A hidden rule labels the rows of this table. It goes by one to three of the table's principal directions, not those with the most spread.
32:-2:-33:13:53:2:0:-36:-46:70:-3:47:-16:-1:-65:5:58:-19:25:30:-21:29:24:-5:6:-12:1:19:-40:8:-23:-4:11:14:-14:9:13:-9:6:-46:32:0:-24:1:3:21:-24:-21 6
8:6:-40:3:18:5:-29:-18:-10:-30:-33:3:-19:2:30:26:-2:40:14:0:45:13:17:-10:-19:24:-3:30:-18:11:-18:-7:-1:-1:-19:23:-24:-50:-58:-5:-25:-13:11:18:-40:-3:-3:32 1
-39:-33:25:-28:-11:15:-34:3:21:17:19:10:7:10:27:-31:-5:-7:-51:-21:-22:-22:-9:-10:39:3:-41:-40:27:-5:-20:-9:-11:52:-39:32:64:-2:4:1:41:-2:19:1:-28:0:-4:-2 3
12:13:-32:18:-56:-24:1:-28:47:-54:-47:-29:7:-56:59:23:-33:52:19:-42:15:24:15:-19:-18:39:33:-13:31:-3:31:11:13:10:-36:-26:-17:9:-62:74:-42:-58:24:25:-22:9:1:27 2
8:0:-9:8:19:4:4:-10:-19:45:12:36:2:11:-36:-8:32:-24:7:19:-27:11:-5:-6:14:-11:-9:-1:-12:-4:-14:1:-1:18:-3:5:15:1:22:-11:32:14:-9:-8:2:13:-16:-27 2
11:-1:17:14:-9:-2:17:4:-1:26:2:3:41:2:-26:-15:4:-20:15:-2:-27:-2:-22:0:2:-6:15:-14:-17:9:31:6:12:2:17:-30:7:24:36:14:-5:-4:-9:1:18:-14:0:-25 3
6:-23:-22:-5:26:-5:-25:5:-30:-8:-6:21:-14:4:-18:4:18:0:9:18:28:3:2:-10:-11:13:-12:2:-8:32:0:-7:-2:10:-1:31:9:-24:-13:-8:-3:-5:17:-1:-32:4:-4:-4 4
-22:-19:49:-30:17:-1:13:19:-32:11:32:-14:19:17:-33:-33:5:-6:-20:-12:11:-33:-16:-1:8:-41:3:-3:-6:-17:10:-13:-10:-30:21:-1:12:20:51:-31:25:33:-9:-13:35:-10:-6:-2 4
-11:52:-6:16:20:-1:36:-17:-13:-29:-21:-46:30:16:8:3:8:18:14:2:34:12:2:5:-16:-8:39:37:-4:-11:11:12:10:-55:33:-20:-67:15:7:-29:-15:14:-17:-9:55:-20:0:17 3
10:10:-50:22:-29:-14:1:-32:18:-29:-35:10:-4:-38:35:28:-7:41:30:-20:18:28:22:-26:-9:23:16:8:14:-14:4:6:11:11:-31:-5:-18:-8:-52:46:-15:-35:11:19:-18:23:-18:17 7
4:13:-7:15:25:21:10:-46:-39:31:-9:7:57:28:-42:-27:59:-22:18:34:-3:21:-14:-16:4:-20:21:-4:-21:8:12:24:9:-3:10:-14:-12:25:40:-41:33:18:-3:-21:24:-6:-35:-20 2
19:-18:-23:-9:15:-15:-17:-9:1:33:2:29:-57:-27:-4:26:-7:16:-5:-17:-7:2:36:-4:4:15:-18:9:-18:-14:-26:-27:-5:23:-44:27:31:-33:-41:-1:12:-15:-7:21:-24:26:6:8 1
-17:-17:30:-24:16:9:-21:33:-20:-6:38:-7:-22:45:-3:-12:-12:-23:-33:26:20:-37:-13:19:-4:-9:-32:10:-17:4:-13:-12:-20:-27:28:30:2:-27:25:-44:8:47:5:-15:-1:-22:15:2 6
-8:-17:16:-20:22:21:-27:-18:-17:20:3:13:16:20:-6:-20:20:12:-20:-8:5:-15:-6:-22:15:-20:-18:-16:-14:-13:-18:-11:-16:23:-26:19:30:-14:0:-17:38:12:13:-1:-26:1:-26:7 2
7:25:19:9:-4:-5:27:7:-2:-32:-13:-37:35:0:-3:-2:-9:15:20:-12:15:-5:-18:4:-20:-19:38:13:-4:-3:29:7:9:-41:34:-41:-40:24:16:12:-29:-2:-2:0:28:-25:-2:7 6
-23:-12:31:0:-27:19:-14:5:1:31:31:-2:44:62:8:-40:-9:-49:-29:28:-15:-22:-38:4:11:21:-26:-23:-30:8:27:11:-9:1:19:11:14:-9:58:-21:18:50:0:-19:13:-29:21:-26 7
12:-30:31:-28:-30:-10:-10:45:15:-11:38:-7:-63:-9:5:12:-49:-10:-18:-1:-1:-29:7:26:-15:2:-19:0:-4:-8:-1:-15:-17:-21:11:4:13:-16:0:6:-22:19:-3:-1:-11:7:34:11 7
-14:37:-14:16:-35:6:-4:4:29:-97:-31:-53:16:15:78:21:-42:35:8:1:56:-1:-10:7:-33:25:16:25:15:5:14:18:1:-42:27:-12:-72:-17:-37:22:-60:-1:23:4:-5:-33:12:39 2
-20:-6:10:-2:-28:14:-6:13:34:-4:5:4:16:3:29:-5:-16:-12:-20:-4:-21:-10:-13:2:19:8:-20:-28:27:0:-2:9:-5:31:-9:2:19:7:1:21:3:-4:9:0:-9:-3:7:-6 6
7:2:26:-24:33:17:2:-1:-23:27:35:-8:-37:24:-31:3:8:-19:-22:25:1:-20:15:24:-1:-36:-8:23:-27:-25:-32:-9:-14:-32:11:4:-4:-6:19:-74:26:45:-20:-16:29:-3:1:9 5
-19:15:29:-15:36:15:3:11:-1:22:27:-13:-29:29:-6:-10:6:-17:-27:7:-13:-12:13:23:15:-19:-17:16:-5:-17:-40:-12:-3:-12:14:19:5:1:21:-55:31:29:-21:-19:24:-3:10:4 3
-2:40:-16:50:-34:-1:40:10:17:-25:-16:-1:56:9:4:-6:8:-29:45:25:-21:31:-36:4:-5:9:27:0:24:22:34:39:24:-10:54:-42:-47:40:38:46:-29:-6:-3:-17:28:-11:-3:-35 2
-8:-5:-4:-4:-18:5:15:0:16:-15:-7:-15:8:-23:2:6:2:-18:-7:15:0:9:12:11:0:7:8:-28:39:19:19:24:0:8:1:-7:-3:33:-3:-7:-11:-13:-1:-9:20:12:14:0 4
25:11:-33:19:-1:-36:19:-2:6:-27:-37:-13:-15:-54:5:35:-16:38:38:-29:19:21:27:0:-24:18:36:24:1:11:21:-7:22:-19:-4:-21:-26:2:-43:33:-51:-51:-9:29:5:5:10:17 3
-11:17:50:-30:29:9:18:11:-7:9:29:-43:-18:18:-8:-4:-17:8:-30:-19:3:-34:7:29:3:-44:9:36:-19:-41:-26:-20:-6:-51:15:-16:-13:6:21:-63:10:34:-28:-1:51:-26:10:25 3
-11:1:-9:-3:9:-5:6:23:-8:-39:1:-12:-17:3:3:14:-6:-5:5:19:36:-2:9:11:-17:8:1:13:15:18:6:4:0:-24:30:17:-27:-1:-3:-15:-21:7:2:-12:13:0:17:7 2
-27:5:9:-4:-5:3:0:35:12:-49:-3:-20:-3:11:32:1:-18:4:-10:4:27:-8:-4:11:-6:8:-11:-3:30:16:0:5:-8:-13:28:17:-21:-4:-6:8:-24:4:6:-9:-4:-4:19:14 6
-24:-20:11:-24:23:3:-6:12:-9:3:4:-3:-3:-5:-6:-9:5:3:-19:-12:10:-10:11:1:13:-5:-10:-8:15:9:-8:-10:-1:11:-8:23:24:5:1:-25:11:-6:-4:0:4:3:8:8 3
-9:-22:-4:-22:21:-9:-29:6:1:22:13:22:-50:-6:16:11:-15:22:-31:-28:2:-19:24:-5:17:6:-37:11:-10:-22:-40:-36:-14:22:-42:44:38:-45:-36:-8:23:-1:-1:21:-29:12:5:16 3
-23:-24:54:-41:15:7:1:31:5:6:46:-15:-25:4:-9:-6:-21:-8:-41:-19:-1:-50:11:13:16:-38:-20:-8:6:-35:-19:-25:-12:-11:3:13:31:17:23:-37:34:23:-4:-11:27:-4:7:8 2
4:17:-6:17:54:12:15:-31:-33:52:-6:16:29:16:-57:-22:69:-32:13:30:-26:27:6:-4:16:-22:10:-6:-10:16:-9:12:16:14:9:1:7:31:36:-46:45:0:-16:-22:26:8:-27:-30 3
-7:-26:-7:-19:5:7:-20:-7:1:15:5:13:-15:-6:1:3:3:-6:-23:3:2:-6:14:-4:11:12:-20:-19:6:5:-8:-5:-10:30:-32:27:32:-10:-16:-18:18:-2:7:2:-14:12:7:2 1
-12:-1:33:-17:56:12:29:-21:-12:90:22:24:10:-17:-68:-30:58:-20:-15:-27:-70:5:17:-6:55:-61:3:-21:14:-34:-39:-14:12:43:-28:-8:64:61:46:-41:87:-9:-33:-12:42:27:-34:-28 1
-14:22:49:4:18:24:67:-11:-27:39:27:-19:75:19:-77:-42:54:-57:15:26:-35:3:-21:7:18:-68:43:-16:8:-15:27:32:21:-30:57:-53:-13:101:109:-55:47:33:-33:-48:103:-6:-25:-40 7
-10:-31:-49:-5:-15:-17:-43:5:14:-24:-22:25:-40:-25:49:22:-25:31:-3:-19:26:11:20:-15:0:58:-30:1:14:25:-10:-15:-1:40:-45:49:25:-53:-66:36:-25:-37:21:29:-63:16:18:19 3
-54:-51:29:-39:-6:2:-16:38:-13:-31:21:8:30:10:-1:-37:2:-7:-32:-12:30:-30:-30:-26:20:-6:-26:-50:52:15:19:-4:-23:29:2:41:42:17:28:17:27:12:34:-20:-17:8:-2:-10 7
24:-29:7:-12:-30:-30:-5:1:22:5:-5:-12:-26:-53:10:17:-39:24:-12:-39:-6:-15:23:3:-9:13:6:-18:-5:-5:23:-18:-2:3:-36:-14:27:-5:-37:30:-26:-36:0:34:-12:7:19:18 3
26:-2:-4:-1:1:0:-17:0:14:51:17:38:-42:3:3:22:-20:6:-12:-15:-36:-13:5:1:12:2:-29:15:-38:-37:-37:-27:-17:24:-37:7:26:-47:-24:14:15:12:-11:24:-28:9:4:-4 4
7:52:16:17:23:6:49:-3:-14:-7:-5:-35:26:9:-26:-2:16:0:29:5:-6:11:-8:22:-10:-43:47:42:-8:-14:-1:13:21:-58:50:-54:-57:39:36:-30:-15:11:-31:-10:63:-24:-11:3 6
4:18:3:4:10:7:9:-17:20:33:14:9:-20:-4:-5:7:7:-9:-4:-9:-39:4:17:3:20:-13:-3:7:-2:-34:-32:-7:10:17:-18:-5:16:17:5:-13:38:0:-11:-6:18:10:-10:-10 2
10:22:-19:20:2:-9:29:0:-13:-14:-4:-10:3:-2:-22:10:11:-19:32:27:8:21:0:12:-18:5:29:22:1:17:19:18:18:-32:37:-19:-40:22:20:-12:-21:3:-12:-15:36:-4:7:-13 2
19:6:-12:2:-1:7:-23:-5:-3:-2:9:11:-36:20:20:23:-20:14:1:10:13:-13:5:7:-13:0:-16:40:-42:-23:-30:-13:-9:-22:-5:6:-18:-53:-26:-13:-10:24:0:15:-21:-13:-4:19 7
2:-23:-29:-11:-47:4:-60:-23:19:-45:-23:6:-4:0:81:21:-46:61:-20:-26:46:-21:-8:-29:-12:33:-26:3:-15:-17:-6:-11:-26:16:-60:19:3:-77:-79:43:-27:-7:45:43:-77:-15:-11:45 7
0:54:10:23:-52:-7:26:11:41:-68:-30:-59:38:7:64:9:-53:39:14:-29:19:2:-34:6:-28:18:38:17:8:-14:35:15:-4:-44:29:-50:-70:-1:-15:64:-65:0:5:10:10:-32:21:24 3
16:-7:24:-25:43:14:0:-20:-28:56:38:9:-41:5:-48:0:22:-11:-14:6:-23:-17:25:15:13:-53:-4:29:-36:-40:-47:-21:3:-18:-12:-5:23:4:20:-78:48:26:-24:-3:28:1:-23:4 7
-10:31:-35:32:-55:-11:17:6:20:-88:-41:-43:38:3:57:12:-31:11:31:18:51:27:-21:2:-40:56:33:7:26:39:59:39:8:-37:41:-18:-78:1:-16:46:-78:-8:15:-5:7:-18:30:13 3
6:14:-11:27:-18:-27:61:3:18:14:-16:0:34:-51:-36:3:14:-22:36:-13:-37:34:3:-3:6:7:44:-29:40:13:48:21:26:15:13:-38:-2:75:28:45:-7:-39:-19:-9:52:26:11:-38 3
-3:6:-1:-7:2:0:-11:20:-5:-35:-2:-12:-20:14:23:9:-23:23:5:-6:31:-7:-7:7:-17:8:-2:32:-10:1:-9:-10:-5:-25:14:8:-24:-32:-15:2:-29:11:3:6:-16:-13:13:22 6
29:-6:-26:-2:10:-20:-8:-2:-1:9:-10:16:-55:-33:-4:31:-8:23:10:-12:3:11:31:2:-11:12:-2:17:-11:-3:-17:-18:-3:5:-26:10:5:-29:-46:11:-15:-21:-7:21:-26:24:8:14 4
-42:-9:42:-36:22:17:-16:26:-13:-13:25:-20:5:44:19:-22:-17:13:-41:-17:29:-42:-17:3:12:-21:-24:12:-6:-20:-21:-21:-21:-19:10:28:6:-23:17:-35:18:40:1:-5:4:-25:6:22 3
27:-7:-41:16:-40:-18:-28:-10:31:-19:-33:11:-22:-32:48:30:-35:33:12:-19:1:15:6:-6:-15:50:-4:2:-5:15:7:-3:1:24:-39:-3:2:-44:-67:61:-49:-42:17:40:-58:1:13:16 3
-12:-26:23:-4:-38:-10:-2:27:27:10:16:11:9:-12:9:-19:-20:-19:-15:-15:-32:-10:-16:-2:17:11:-18:-43:24:7:19:0:-3:30:-4:1:40:16:18:46:3:-11:7:0:-13:9:13:-20 6
-12:-36:-35:6:6:-4:-26:-4:-8:10:-19:43:8:-16:-1:-5:25:-6:4:7:1:17:9:-22:15:29:-26:-32:20:41:3:3:6:56:-27:40:39:-10:-20:18:8:-35:15:9:-41:21:-7:-14 3
6:-15:-22:8:-96:-29:2:6:65:-41:-23:-11:-6:-62:63:21:-60:21:2:-35:-10:13:0:-4:-8:54:10:-35:48:6:43:15:0:25:-35:-24:7:6:-47:96:-55:-48:18:28:-27:16:30:11 2
-15:-61:-7:-35:13:-10:-43:35:-13:-11:16:35:-56:-15:1:5:-10:8:-15:-9:25:-17:19:-9:5:15:-43:-12:14:20:-20:-28:-11:31:-22:61:51:-34:-26:3:6:-12:19:7:-54:24:9:9 2
-2:6:-6:7:19:18:-6:-28:-22:19:-7:12:36:22:-13:-13:31:-2:5:12:1:3:-10:-15:8:-15:1:2:-19:-3:-5:7:2:6:-5:-2:-2:-2:12:-23:23:10:2:-2:2:-10:-27:-6 4
9:40:-16:36:-38:-12:36:14:45:-34:-7:-18:-4:-15:30:34:-32:-10:22:8:-9:10:6:17:-15:18:18:10:18:-10:17:18:13:-21:30:-29:-48:20:-8:37:-34:-8:-7:-5:33:-1:21:-7 5
Which label does each new row get?
-5:11:2:5:33:6:-6:-3:-17:31:3:15:1:28:-12:-13:20:-5:-3:4:-11:5:-5:-2:11:-3:-13:13:-21:-1:-22:-10:-2:7:3:18:6:-17:12:-17:23:15:-11:-5:-5:-2:-5:-9 -> 3
3:16:1:1:10:-7:20:35:-8:-30:2:-17:-20:9:-5:18:-16:-1:14:12:28:-2:0:19:-25:4:10:26:-3:9:8:-1:-6:-39:43:0:-43:-8:3:-5:-35:18:-13:-10:18:-2:29:7 -> 6
-22:-5:27:-12:-1:20:-15:12:1:-2:19:-10:16:37:19:-14:-14:-9:-26:4:5:-30:-15:9:9:-10:-21:4:-16:-8:-9:-4:-6:-11:12:8:3:-14:18:-29:6:27:1:-1:6:-30:4:7 -> 3
13:-5:-5:4:-6:-1:-25:9:13:36:12:34:-35:13:17:9:-23:4:-6:-11:-27:-6:-1:3:9:18:-33:17:-35:-15:-30:-23:-8:19:-21:16:22:-52:-17:18:1:8:-9:21:-37:1:11:-2 -> 3
-4:-56:23:-19:-3:-14:-6:5:1:70:23:45:-6:-39:-38:-28:15:-16:-12:-34:-56:-4:12:-17:40:-12:-21:-49:11:-4:-1:-19:8:59:-40:12:92:27:24:20:47:-29:-9:8:-13:36:-11:-27 -> 1
-6:-4:19:-15:7:-6:-6:20:1:-20:15:-21:-26:6:14:9:-27:11:-16:-10:23:-28:11:12:-10:-5:-7:18:-13:-13:-7:-19:-5:-29:11:11:-8:-15:-7:-19:-8:12:0:3:7:-15:13:20 -> 1
45:13:-24:18:-17:-14:-8:-22:3:-4:-20:-3:-13:-14:5:21:-13:20:26:-2:0:15:-2:0:-27:19:22:22:-32:3:12:0:5:-12:-12:-28:-21:-24:-30:26:-34:-15:7:20:-24:-9:-1:6 -> 4
-39:25:19:-6:7:32:6:9:-12:-66:-4:-50:48:55:26:-13:0:-4:-10:32:60:-16:-23:8:-18:-9:9:9:10:11:15:25:-9:-47:54:4:-60:8:24:-44:-15:42:11:-31:32:-36:5:20 -> 4
7:-31:10:-5:-46:-13:-8:-4:21:-14:-9:-10:22:-37:7:-12:-13:0:-7:-15:-10:-3:-9:-10:-2:11:9:-50:26:20:41:11:2:23:-20:-20:30:27:-5:44:-15:-35:25:9:-20:2:-1:-4 -> 2
8:3:-38:19:-42:3:-22:-31:19:-20:-28:16:18:-6:45:9:-11:27:18:-8:7:19:-10:-26:-5:32:0:-1:-2:-2:6:11:3:24:-32:-5:-6:-26:-37:48:-16:-18:23:19:-42:1:-16:8 -> 7
16:12:22:-1:7:3:18:19:10:30:29:2:-24:6:-29:7:-3:-35:-9:15:-38:-9:-2:25:4:-16:-4:0:-5:-12:-11:-2:-7:-3:16:-14:4:15:25:-13:13:20:-16:-14:23:3:15:-22 -> 2
0:-10:-13:9:-3:-15:-8:32:-7:-14:-5:14:-7:9:4:3:-12:-5:13:9:15:5:-13:0:-13:32:-12:1:-4:32:17:-3:-4:2:21:21:-7:-26:-3:29:-29:0:4:1:-25:2:24:-10 -> 3
25:1:16:2:8:-8:28:7:-2:20:2:-8:-9:-28:-36:9:1:-7:18:-5:-20:2:16:17:-8:-22:24:3:-11:-1:11:-1:14:-18:15:-32:-2:29:13:-10:-13:-14:-26:3:30:6:6:-2 -> 1
-18:-18:-26:0:2:-12:-11:17:-8:-31:-17:12:1:-10:6:-4:9:3:12:4:27:18:-2:-15:-4:32:-6:-17:34:41:15:5:2:24:3:33:6:-2:-12:26:-13:-22:18:-7:-28:17:9:-6 -> 6
23:16:3:4:-22:-6:23:24:23:-17:7:-15:-31:-12:1:30:-30:-11:8:12:-3:-1:5:24:-22:6:11:6:4:-6:11:7:-9:-23:22:-21:-30:4:-7:15:-32:10:-10:-6:16:8:31:1 -> 7
-32:48:-20:45:-30:20:26:-26:4:-53:-41:-24:99:30:33:-30:30:-3:37:25:16:41:-38:-16:-2:7:34:-6:35:24:34:55:23:-15:45:-31:-63:40:31:24:-19:-2:10:-23:23:-19:-27:-7 -> 2
9:38:-20:44:-66:-23:44:6:44:-61:-36:-41:28:-37:39:16:-32:7:45:-4:0:35:-5:13:-28:32:49:0:35:21:56:37:28:-32:38:-56:-61:41:-6:67:-74:-38:-5:3:28:-5:22:3 -> 6
-22:-26:-14:-13:3:-8:-12:10:5:1:-3:25:-14:-24:8:-1:2:10:-10:-22:-1:5:11:-15:21:12:-19:-17:34:6:-13:-11:-1:41:-29:32:38:-2:-19:20:14:-25:7:8:-23:24:0:-1 -> 6
10:21:-14:11:0:3:8:-10:11:-9:-8:-3:-13:-9:11:20:-4:12:14:-2:-2:9:13:7:-5:-5:10:23:-3:-14:-16:1:10:-10:-1:-15:-21:-2:-17:-2:-10:-8:-7:7:7:-2:-6:10 -> 2
-23:-58:-31:-7:-31:-11:-39:-11:19:13:-14:50:17:-35:26:-8:0:10:-17:-31:-9:2:3:-43:32:39:-36:-58:34:17:11:-7:-2:88:-69:42:76:-11:-34:57:23:-47:34:24:-58:27:-10:-13 -> 6
1:14:-10:18:-23:-12:15:-1:-5:-35:-20:-22:30:4:6:-9:-1:1:26:10:24:21:-17:-5:-24:25:28:-2:7:25:44:21:6:-23:29:-14:-37:12:12:27:-32:-1:6:-12:7:-3:11:-3 -> 6
3:-47:15:-33:14:-2:-43:5:-10:47:32:35:-42:4:-13:-8:-2:-4:-43:-9:-17:-30:5:-7:21:-6:-47:-17:-17:-14:-31:-32:-26:36:-46:39:67:-38:-11:-12:42:13:12:12:-43:11:-5:-4 -> 2
-30:7:50:-16:34:33:2:-2:-15:25:31:-15:37:54:-28:-45:35:-39:-33:22:-16:-21:-22:3:23:-37:-12:-22:1:-8:-12:7:-8:2:23:9:16:34:64:-56:60:42:2:-40:31:-17:-16:-20 -> 6
5:-9:-35:-10:-15:-29:-8:8:5:-53:-18:-6:-45:-35:33:38:-34:48:4:-22:54:1:23:-12:-26:28:4:15:18:-6:5:-14:-16:-12:-22:21:-21:-35:-64:36:-35:-15:16:18:-27:22:16:32 -> 7
16:17:-24:9:49:-15:25:8:-25:9:-10:7:-36:-17:-39:23:24:0:28:11:9:25:31:12:-12:-3:16:31:-3:13:-13:-7:11:-17:19:8:-23:3:-8:-24:-8:-9:-27:-5:21:22:10:-2 -> 3
26:-3:4:3:20:1:8:-11:-19:60:18:26:-15:3:-47:-1:23:-26:3:19:-33:4:8:7:6:-18:-4:3:-31:-9:-11:-5:-3:2:-4:-6:16:0:21:-26:26:16:-23:-3:13:13:-6:-20 -> 4
